Here are some points, each followed by its number:
array([2.15, -1.42, -0.83, 1.35, -1.09, 3.53, 3.81, -1.00, -1.54, -0.81, -1.58, -1.03, -0.56, -0.42, -0.11, -1.08, 0.62]) 0
array([-0.78, 2.95, -1.05, -1.38, -0.61, -0.42, -0.79, -0.77, 2.36, 0.80, -0.91, 1.93, -0.99, -0.84, 0.36, -0.41, 0.57]) 1
array([-0.71, 1.17, 0.21, -0.67, -0.71, -0.73, -0.69, 0.11, 1.25, 0.15, -0.31, 1.44, 0.02, -0.67, -0.04, 0.47, -0.28]) 2
array([-0.75, -0.01, 0.33, -0.41, -0.09, -0.67, -0.67, 1.47, -0.08, 0.52, -0.45, 0.17, -0.50, 0.35, -0.02, 0.72, 0.10]) 3
array([-1.38, -1.44, -0.33, -1.55, -1.62, -1.41, -1.55, -1.66, -1.45, -1.69, 9.90, -1.42, 9.90, -1.67, -1.26, -1.68, -1.47]) 4
array([-1.18, -0.79, 9.60, -0.79, -0.17, -1.30, -1.10, -0.73, -0.87, -1.20, 3.11, -0.24, -0.14, -0.41, -1.44, -1.36, -0.99]) 5
array([0.57, 0.10, -1.10, 0.27, -0.31, 0.38, 0.95, -0.80, -0.06, 0.73, -0.88, 0.01, -0.56, 0.72, -0.12, 0.16, -0.04]) 6
array([-0.57, -0.03, 0.66, -0.42, -0.83, -0.74, -0.70, 0.12, -0.09, -0.38, 1.51, 0.02, 1.78, 0.71, -0.53, -0.46, -0.04]) 7
array([2.13, -1.63, -0.05, 2.53, 0.54, 0.70, 1.94, -0.67, -1.02, -0.34, -0.97, -0.28, -1.18, 0.30, -1.29, -0.26, -0.45]) 8
array([-0.81, 0.82, -1.09, -0.99, -1.28, -0.59, -0.93, -0.34, 3.90, 0.04, -0.52, 2.47, -0.61, -0.64, 0.52, 0.41, -0.34]) 9
array([0.00, -0.33, 0.73, -0.18, 1.07, 0.18, -0.38, 0.57, -0.22, -0.32, 0.09, -0.26, -0.08, -0.19, -0.41, 0.16, -0.43]) 10
array([-0.12, -0.39, -1.01, -0.64, -0.75, 0.31, -0.37, -0.68, -0.90, -0.72, -0.53, -0.85, -0.29, -0.43, 4.31, -0.62, 3.68]) 11
New points follow, each followed by the numbers of its five nearest points above by angle, nearest first.
array([-0.33, -0.04, 0.08, -0.23, -0.14, -0.20, -0.62, 1.64, -0.28, 0.22, -0.44, -0.12, -0.25, 0.44, 0.08, 0.49, -0.30]) 3 10 2 7 9
array([-0.28, -0.85, -0.06, 1.52, -0.88, -0.27, -0.18, 0.62, -0.17, 0.41, 0.00, -0.64, -0.85, 1.73, -0.58, 0.48, 0.00]) 8 3 6 0 7
array([-0.56, 0.07, 0.33, -0.13, -0.40, -0.48, -0.53, 1.48, -0.04, 0.42, -0.48, 0.03, -0.20, 0.25, -0.16, 0.72, -0.32]) 3 2 10 9 7
array([-1.38, -1.55, -0.44, -1.69, -1.53, -1.48, -1.49, -1.71, -1.52, -1.67, 9.90, -1.48, 9.90, -1.70, -1.42, -1.81, -1.37]) 4 7 5 10 2
array([-0.75, 0.00, 0.39, 0.30, -1.06, -0.68, -0.81, 2.48, 0.29, -0.14, -0.26, -0.57, -0.06, 0.77, -0.24, 0.66, -0.33]) 3 7 2 10 5
array([2.31, -0.68, -1.14, 1.40, 0.27, 2.30, 2.44, -0.97, -0.90, -0.27, -1.04, -0.83, -0.96, -0.17, -0.43, -0.67, -0.69]) 0 8 6 11 10
array([0.82, -0.63, -0.69, 1.21, 1.15, 1.37, 0.77, 0.28, -0.74, -0.13, -1.14, -0.80, -0.33, 0.23, -0.41, -0.21, -0.75]) 8 0 6 10 11
array([-0.70, -0.13, 1.29, -0.29, -0.90, -0.78, -0.70, 0.89, -0.19, -0.07, 0.81, -0.07, 0.94, 0.54, -0.35, 0.01, -0.31]) 7 5 4 3 2
array([-0.21, -0.31, 3.45, -0.31, -0.38, -0.25, -0.96, 0.97, -0.56, -0.36, 1.15, -0.31, -0.69, -0.69, 0.05, 0.19, -0.79]) 5 10 3 7 4
array([3.46, -1.02, -1.19, 0.83, 1.09, 3.58, 1.60, -1.07, -1.22, -0.62, -1.01, -1.13, -0.77, -0.24, -0.79, -0.69, -0.80]) 0 8 6 10 11
array([-0.72, 0.11, 1.07, -0.63, 0.17, -0.47, -0.18, 0.75, -0.44, -0.48, 0.48, 0.60, 0.44, -0.51, -0.11, 0.07, -0.16]) 5 7 10 3 2
array([-0.34, 0.20, -0.15, -0.29, -0.26, -0.37, 0.43, -0.58, -0.09, -1.19, 2.55, -0.95, 2.86, -0.53, -0.43, -0.86, 0.01]) 4 7 5 10 11
array([-0.87, 1.47, -0.45, -0.80, -0.98, -1.06, -0.71, -0.19, 1.65, -0.01, -0.03, 2.19, -0.19, -0.76, 0.04, 0.34, 0.37]) 2 9 1 3 7
array([0.32, 0.22, 0.78, 0.93, 1.06, -1.42, 0.05, -1.69, 0.03, 1.29, -0.58, -0.75, -1.69, 0.95, 1.59, 0.64, -1.74]) 6 8 5 3 10
array([0.81, -0.68, -0.38, 0.74, 1.49, 0.94, 0.27, 0.40, -0.75, -0.51, -0.37, -0.78, -0.12, 0.10, -0.55, -0.10, -0.52]) 8 10 0 6 4
array([0.07, 1.52, -0.53, 0.14, 0.08, -0.58, -0.80, 0.96, -0.87, -0.21, 0.83, -0.33, 1.04, -0.56, -0.91, 0.28, -0.12]) 4 7 10 3 2
array([-0.52, 0.18, 0.01, -0.40, -0.35, -0.69, -0.50, 1.37, -0.04, 0.41, -0.26, 0.11, -0.38, 0.19, 0.13, 0.66, 0.07]) 3 2 9 1 10
array([0.60, -0.80, -0.44, 1.22, 1.16, 0.80, 0.48, 0.39, -0.58, -0.60, -0.42, -1.00, 0.05, 0.22, -0.64, 0.11, -0.57]) 8 0 10 6 4
array([-1.20, -1.03, -0.78, -0.31, -0.87, 0.28, -0.71, -0.06, 0.39, -0.38, 0.24, -1.21, -0.68, -1.38, 2.63, 0.18, 4.92]) 11 1 9 3 0
array([0.06, 0.03, 0.49, -0.26, -0.26, -0.62, -0.63, 0.63, -0.16, 0.82, -0.42, 0.51, -0.19, -0.31, -0.59, 1.24, -0.32]) 3 2 10 9 5
array([1.48, -1.23, -1.05, 1.12, 3.54, 0.84, 1.50, -1.14, -1.39, -0.48, -0.29, -0.46, -1.28, 0.32, -0.46, -0.42, -0.59]) 8 0 6 10 11
array([-0.13, -0.16, 0.38, -0.24, 0.76, 0.12, -0.38, 0.76, -0.24, -0.01, -0.40, -0.23, 0.21, -0.30, -0.02, 0.26, -0.37]) 10 3 5 2 4
array([0.33, -0.19, 0.34, -0.09, 0.71, 0.42, -0.06, -0.50, -0.38, -0.55, 0.74, -0.42, 0.90, -0.67, 0.01, -0.35, -0.25]) 4 10 5 7 0
array([0.72, -0.50, -0.79, 1.51, 0.75, 0.75, 1.00, -0.50, -0.74, -0.05, -0.38, -0.65, -1.14, 2.29, -1.05, -0.61, -0.61]) 8 6 0 10 5
